Each row is where one point has got to under a steady rotation. How many ticks took it there?
The counts run from 0 to 133.
[138 119 129  79 108 152  90  65 158 154 135  98 109 171 167 157 146  99
 113 122 110 161 164 144 135] => 131
[125  88 111 106 141 173 145 151 188 136 134 147 171 125 180 137 196 122
 145 141 105 153 147  98 122] => 53
[114 108  85  83 124 167 145 132 160 134 148 108 128 152 166  97 157  89
 123  92 143 158 167 151 104] => 48
[139  96 152  88  96 136  91 100 158 124 159 113 134 147 158 149 158 105
 144 154  81 161 147 116 131] => 133
[ 94  81  77 113 173 152 142  73 172 122 107 130 134 166 144 130 120 123
 138 146 168 127 150 140 138] => 85
[125 107 106  85 144 159 159 135 180 132 140 122 151 113 165 160 195 115
 126 112 109 152 144 106 135] => 52
[102  69  84 121 152 143 103  79 179 141 140 139 137 180 134 104 109 112
 147 143 153 147 157 143 141] => 99
[ 79 103 118  66 142 121 131 117 178 126 126 143 142 132 127 114 123 106
 105 138 187 125 130 149 143] => 17
[141 110 104  91 126 157 151  64 182  91 147  93 109 158 153 142 156 101
 147 116 101 147 147 139 137] => 90
[127 107  76 108 144 172 138  90 171 144 147 119 110 180 165 116 117 109
 143 105 127 123 169 170 121] => 75
[ 99 111 104  72 105 138  97 139 159 150 151 123 138 137 154  94 136  70
 119 121 165 156 156 169 120] => 20
[113 114 125  56 107 138 111 122 161 115 149 106 126 137 151 101 147  79
 128 103 150 153 155 157 102] => 21
[116  55 108 130 152 123 109  93 178 138 130 147 156 160 145 133 144 134
 138 166 122 153 144 108 157] => 110
[111  62 115 109 152 135 139  89 188 100 120 123 173 148 139 151 158 135
 164 168 106 152 115 101 154] => 95
[ 88  80 115  84 139 117  99 109 157 131 134 135 148 156 149  82 115  84
 101 141 182 150 153 132 147] => 4
[ 93  71 119  76 143 124  95 139 171 152 127 153 162 155 139  98 137 104
 120 150 170 159 127 128 149] => 3
[100 115 109  75 144 149 166 132 178 115 117 134 174 133 145 156 174 120
 133 127 130 156 135 103 131] => 40
[109  84 136  85 151 113 117 146 185 150 134 165 177 138 145 125 161 109
 128 174 155 156 147 107 147] => 14
[ 85  69 121  70 147 105 126 126 163 110 121 157 170 131 135  96 150 104
 122 153 186 154 118 130 138] => 16
[114  73 116 108 132 130  85  92 162 153 135 135 131 184 159 111 114 109
 134 150 142 144 167 152 141] => 127
[127 102  83 104 107 175 138 100 161  97 167 100 114 142 156 120 165 103
 142 103  96 148 157 139 108] => 77
[127  91 113  97 110 122  98  74 161 133 146 107 108 183 143 113 121  88
 103 152 157 146 137 168 144] => 128
[ 90  90  98  79 161 132 129 136 192 149 119 159 163 155 146 112 135 115
 107 142 181 148 145 138 144] => 30
[137  95 123  92  92 148  96  65 167 112 151  84 102 151 172 130 146 105
 136 137 110 165 148 147 120] => 117
[153 103 120 116 112 164 116  78 185 132 169  96 116 172 176 135 158 118
 145 125  96 160 161 138 128] => 104
[115 112  93  81 138 176 152 123 181 150 145 128 134 151 164 114 138  87
 134  99 171 135 151 151 126] => 47
[113 112 150  37 134 124 142 132 164 124 119 122 167 126 153 161 175 114
 121 140 129 169 128 111 138] => 12
[115  91 120 104 151 164 169 102 197 126 142 124 154 138 164 179 173 143
 142 130  90 142 144  97 134] => 80
[103  97  95  55 152 129 134 114 172 152 126 146 149 166 132 109 127 103
  97 130 192 136 150 157 136] => 18
[126 124 120  44  95 146 138 117 151  98 135 103 138 132 159 122 170  72
 104 104 153 161 153 144 120] => 22
[ 90  98  69  95 144 142 154  87 167 114 151 122 123 180 145 106 100 113
 130 117 172 132 145 163 120] => 73
[107  71  92 120 158 139 135  88 193 134 130 136 160 169 143 147 132 146
 151 162 128 130 151 115 152] => 97
[144 108  80 109 122 161 163  85 174 129 148  97 127 146 160 156 166 112
 122 113  84 143 163 110 128] => 91
[137 102  95 103 118 160 129  68 183 136 145  94 101 173 162 145 115 117
 121 108 121 114 150 152 136] => 102
[109  94  92  75 110 142 131 109 165 115 147 130 125 149 138  90 137  86
 113 104 194 157 139 167 117] => 33
[123 117 110  73 113 166 137 130 154 111 161 119 113 132 157 116 169  74
 137  98 137 161 161 132 119] => 49
[110  95  93  69 155 133 148 107 160 117 141 140 141 142 138 100 123  99
 126 126 183 133 129 141 131] => 45
[ 90  90  78 120 153 151 132  83 188 149 130 137 134 183 155 126 100 127
 129 113 155 123 158 149 129] => 86
[122 123 136  68 122 176 134 135 164 126 152 123 142 139 173 121 188  87
 142 112 117 173 168 121 109] => 37
[ 93  80  90 132 174 154 149 134 196 150 127 153 149 168 143 116 142 129
 154 142 146 146 139 122 137] => 70
[110  97 128  58 147 137 127 141 179 141 118 151 164 129 160 137 174 126
 141 150 134 158 128 101 142] => 13
[116  72 131 101 127 107 109  83 157 105 139 120 142 157 141 154 156 134
 150 182 109 157 137  88 153] => 122
[118 116 121  59 111 160 148 121 174 127 121 103 139 135 168 148 164  73
 101  99 138 163 147 133 102] => 23
[127  92  88 117 123 181 137 119 164 142 169 112 130 145 179 123 159  82
 153 107 105 154 166 144 130] => 76
[100  74 108 106 155 134 133 133 164 118 131 157 169 139 133 108 143 116
 142 145 166 152 147 115 123] => 43
[104 116 109  82 127 136 132 125 177 148 131 133 148 157 168 106 123  87
  99 111 178 141 156 157 119] => 19
[116 118 113  55 114 131 129  94 160 147 127 125 121 153 152 116 120  71
  88 110 177 141 130 162 122] => 6
[109  89  73 121 153 165 132 125 169 148 133 133 140 170 147 108 133  95
 142 128 170 150 167 153 116] => 59
[110  94  88 141 139 166 119 103 172 146 143 130 137 179 170 108 109 112
 158 114 150 132 160 163 130] => 87
[106  48 113 118 133 118 103  93 164 108 136 138 143 167 135 120 132 125
 143 159 143 150 150 139 128] => 111
[ 92  92 116  60 124 126 109 101 151 124 130 125 136 141 146 104 118  85
 106 139 185 141 132 153 120] => 5
[121  98  83  94 117 160 135  68 156  89 169  99 108 162 150 117 142  87
 147 112 116 136 148 153 117] => 89
[128 113 120  70 110 135 106  75 164 138 133 100 105 172 169 146 127 102
 114 120 119 130 161 158 135] => 130
[110  69  88 116 136 139 126  62 160 107 158 116 114 182 137 109 104 118
 154 151 155 128 156 162 133] => 100
[124  91 126  70 120 156 134 141 163  97 141 129 134 121 152 120 200  90
 145 112 118 170 159 110 136] => 38
[ 98  73 126  83 139 125 115 128 160 130 130 149 170 130 125 115 148  97
 140 159 172 167 132 110 135] => 15
[109  84  82  97 122 145 133  54 170 119 143 118 107 172 154 125 105 108
 124 129 141 125 155 151 123] => 101
[149  73 131 107 137 122 108 103 175 127 135 121 147 145 153 157 160 125
 146 168  87 170 140 100 148] => 121
[107  88 106  98 149 146 137 140 195 120 134 141 169 121 134 115 198 118
 163 144 130 155 151  94 130] => 54
[126 104 118 108 134 180 134 107 183 134 151 113 133 163 170 163 174 114
 151 117  99 135 161 123 140] => 92
[ 92  93 107  90 150 141 121 146 179 141 136 163 150 150 137  78 123  84
 127 129 179 149 151 139 129] => 31
[ 95  87  99 113 166 144 154  78 185 115 129 159 147 156 121 130 131 130
 158 147 168 127 143 130 147] => 84
[119 123  82  74 124 182 164  93 180 109 154 102 121 157 148 143 140  88
 127  89 137 138 152 153 130] => 62
[107  75 115 107 130 141 128  80 179  99 143 117 153 148 154 137 172 127
 163 164  99 165 128  94 136] => 94
[ 97  66 122  99 143 118 112  80 165 126 134 128 145 161 134 155 109 137
 135 171 159 147 126 114 157] => 124
[133 105 119  82 102 140 135  66 151 106 136  87 108 166 161 159 166 119
 111 119 104 150 134 132 140] => 118
[103  76  94 104 139 126 111  60 158 113 127 133 139 176 121 129 108 126
 119 176 160 124 127 129 161] => 112
[ 98  83  94  96 143 131 122  67 175 130 134 119 106 182 138 133  99 118
 116 153 150 130 133 150 143] => 113
[ 95 100 101  91 145 140 130 128 167 114 146 143 139 144 130  99 127  82
 133 113 189 148 162 162 121] => 32
[ 99  82  81 118 162 151 150 129 193 135 125 139 165 152 154 111 124 117
 130 125 171 126 161 142 131] => 58
[125 127 138  61 115 144 100 106 170 154 138 119 130 156 157 137 131  89
  87 107 163 133 164 156 117] => 7
[123 123 111  60 132 168 143 130 181 133 141 114 134 127 164 136 156  81
  98  91 146 151 168 149 112] => 35
[135 106 145  93 109 149  84  99 158 150 163 117 129 167 182 155 163 108
 120 140  80 158 158 125 133] => 132
[101  83 142  66 143 115 123 116 181 131 101 132 160 131 136 156 174 109
 123 163 141 142 119  98 135] => 0
[138  86 115 110 110 159 112  91 164 105 152  96 116 157 169 138 172 113
 154 154  77 172 164 112 134] => 105
[129  89 105  93 135 158 161 105 165 100 158 113 153 121 164 130 192 108
 156 128 113 167 152  95 123] => 66
[117 122 143  45 117 135 129 115 150 102 125 123 154 125 146 143 178 104
 113 125 132 163 119 106 114] => 11
[109  72 131 124 144 139 111 100 184 136 138 120 163 174 149 154 162 138
 141 174 115 139 144  93 152] => 109
[132  90 108  99 122 174 153 130 175 118 159 122 129 141 156 130 197  89
 147 119 102 155 137  99 108] => 65
[104  85 124 103 132 117 104  84 184 142 128 156 151 173 146 148 116 136
 110 168 157 126 143 135 167] => 125
[115 106  76  93 153 172 152  85 176 124 144 120 125 181 156 129 129 107
 127 115 162 119 157 159 122] => 74
[ 94  90  93 109 166 132 162 103 169 108 111 140 158 140 122 114 140 128
 154 144 166 142 136 108 134] => 56
[129  80 110  95 114 146 130  76 173  90 150 101 121 152 163 155 170 129
 145 145  85 152 134 102 133] => 106
[ 96 110  88  76 144 140 149 116 164 143 124 119 154 145 147 112 123  90
 112 103 171 126 150 153 108] => 46
[110  62 129 107 134 115 107  76 180 109 126 128 143 156 127 159 149 133
 135 184 130 152 116 102 154] => 123
[120 109 103 103 120 165 147  77 166  97 145  96 129 148 161 148 169 110
 147 118  93 163 141 130 117] => 78
[143  94 114 101 125 152 140  70 182  96 122 115 142 158 159 159 159 147
 134 156  86 132 143 100 155] => 107
[110  88 101 118 175 155 164 122 194 132 130 135 174 145 146 140 151 145
 142 141 142 127 133 105 140] => 69
[113 116 122  58 128 143 153 125 177  95 119 130 156 119 134 132 183 124
 148 120 121 162 134  98 124] => 39
[ 91  65  97 136 163 145 108  92 194 144 131 134 157 174 127 129 122 120
 136 160 151 136 156 142 147] => 98
[109  55 108 139 142 142 155 122 197 117 133 140 165 162 143 137 174 126
 169 161 104 150 156  99 144] => 82
[ 95  60  90 113 152 141 146  85 189 103 134 127 147 152 126 127 142 127
 171 158 140 143 138 110 139] => 83
[ 98  89 134  67 153 119 119 120 173 137  98 151 159 148 137 157 154 133
 111 168 142 163 135 110 146] => 1
[100 114  90  65 130 158 142 103 168 128 136 119 127 139 149 118 138  90
 103  92 171 135 146 153 117] => 34
[ 92  95  87 100 180 143 177 123 175 126 122 137 139 149 118 139 127 123
 131 138 173 135 138 132 135] => 57
[116  79  81 128 131 156 130  77 157 126 163 110 112 186 174  89 125  94
 132  99 131 138 172 154 124] => 88
[139  99 105 105 119 175 133  74 175 146 147  99 115 175 183 149 136  92
 117 101  95 144 163 140 143] => 103
[105  72 115 117 169 143 149  76 190 111 125 122 165 149 140 166 136 138
 145 164 123 126 127 105 132] => 96
[ 83  92 110  60 164 126 156 123 160 110 113 152 165 127 135 130 171 116
 129 151 157 144 128 109 135] => 28
[118 113  98  66 127 160 157 110 171  94 153 110 129 123 151 129 167  95
 127  97 129 160 138 144 126] => 50
[103  90 104  92 157 135 159 151 173 134 110 153 179 133 148 155 159 120
 137 143 157 150 138 101 126] => 41
[128  99 122  91 129 148 138  85 177 129 135  94 115 155 181 194 160 129
 134 140  95 143 140 118 142] => 119
[ 72 110 111  69 174 124 149 134 191 135 111 142 177 128 133 132 137 132
 130 154 166 125 132 123 144] => 29
[127 129 100  65 133 167 164 106 162 106 144 103 147 117 160 156 195 102
 126 101 120 139 139 117 116] => 51
[119 105  94  83 142 162 144 130 174 129 142 113 132 146 175 137 177 102
 143  95 103 156 168 139 119] => 64
[136  87 105 117 118 134 102  72 163 115 170 110 103 171 174 111 126  96
 134 138 115 148 153 148 127] => 116
[ 91  86  91  86 152 148 143 117 176 120 133 143 145 147 126  92 128 101
 143 146 192 145 142 141 144] => 44
[133 125 111  69 115 162 137 148 165 154 133 118 127 137 165 132 175  83
 115 101 139 147 170 139 122] => 36
[ 96  91 119  98 144 147 144 150 171 124 116 147 167 141 151 131 157 120
 148 142 166 158 148 101 130] => 42
[134  93 121  93 118 132 105  92 188 133 153 101 137 160 164 175 167 131
 151 140  75 140 151  93 148] => 120
[112 102 122  79 111 133 123 131 161 117 131 139 161 130 153 119 195 103
 134 147 128 172 146 107 124] => 26
[116  85  92 102 127 138 109  78 180 156 137 111 130 176 160 130 106 111
 128 143 155 124 154 162 144] => 114
[114  81 106 115 159 161 156 117 194 135 133 132 163 144 150 138 173 136
 151 162 100 149 142  96 134] => 81
[101  82 144  69 138 111 115 135 185 164 103 148 173 152 141 122 143 122
 101 163 170 138 133 126 157] => 2
[126 130 135  50 136 159 120 131 165 142 116 116 149 130 179 153 179 114
 115 117 120 162 146 119 128] => 24
[108  81 125 111 133 136  95  88 190 164 126 133 123 177 150 120 104 115
 116 150 151 135 151 147 146] => 126
[ 90  60  71 121 160 150 143  87 187 109 149 122 127 157 136  95 125 112
 143 131 165 138 159 154 124] => 72
[108  90  75 102 139 154 139 116 176 116 153 125 131 170 140  84 130  84
 134 107 161 138 166 161 124] => 60
[126  81 131 116 139 165 126  91 185 124 148 109 142 150 165 155 170 121
 156 146  79 155 163  98 121] => 93
[119 125 132  54  99 154  96 117 156 164 142 125 125 138 156 129 147  80
 101 119 139 148 175 144 120] => 8
[120  98 114  77  97 123 102  56 153 124 140 105 109 177 147 134 110  95
 120 141 129 134 124 157 134] => 129
[121 100 103  85 130 173 169  90 169 103 146 106 141 139 157 169 187 129
 155 130  96 153 140 114 138] => 79
[ 95  91 125  59 137 133 148 151 174 105 136 138 178 124 135 116 172 122
 135 139 157 167 131  94 135] => 27
[109 106  83  86 138 161 148  86 158 105 156 111 107 150 138 101 137  78
 150 100 146 141 152 148 112] => 61
[133 113 131  68  89 139 100 134 155 137 129 119 129 138 168 111 163  93
 128 122 125 157 155 149 120] => 9
[119 128 143  48  97 145 109 124 158 109 144 116 142 136 161 119 181  69
 122 128 130 178 140 124 123] => 10
[109  85 104 110 146 152 160 106 188  94 134 124 159 130 136 145 184 136
 143 147 115 145 130  92 127] => 67
[ 99  67  75 125 155 148 146 112 184 124 148 147 144 159 139  91 132 110
 147 144 151 137 137 143 131] => 71
[136  89 103 112 123 146 102  86 173 141 142 118 114 184 161 128 101 106
 120 128 115 135 165 162 139] => 115
[101  83 105  74 144 145 176 102 188 111 137 145 159 145 150 160 171 135
 143 140 139 142 130  90 128] => 68
[133 113  82  83 127 177 155 103 170 130 154 108 136 145 172 145 153  86
 117 110 113 117 144 147 126] => 63
[123  87 121 113 147 131 125  76 184 127 134 119 144 154 172 182 154 139
 135 162 111 137 124 105 155] => 108
[124 108 123  71 115 147 122 150 168 142 147 136 154 115 162 152 196 101
 124 135 121 168 152 100 131] => 25
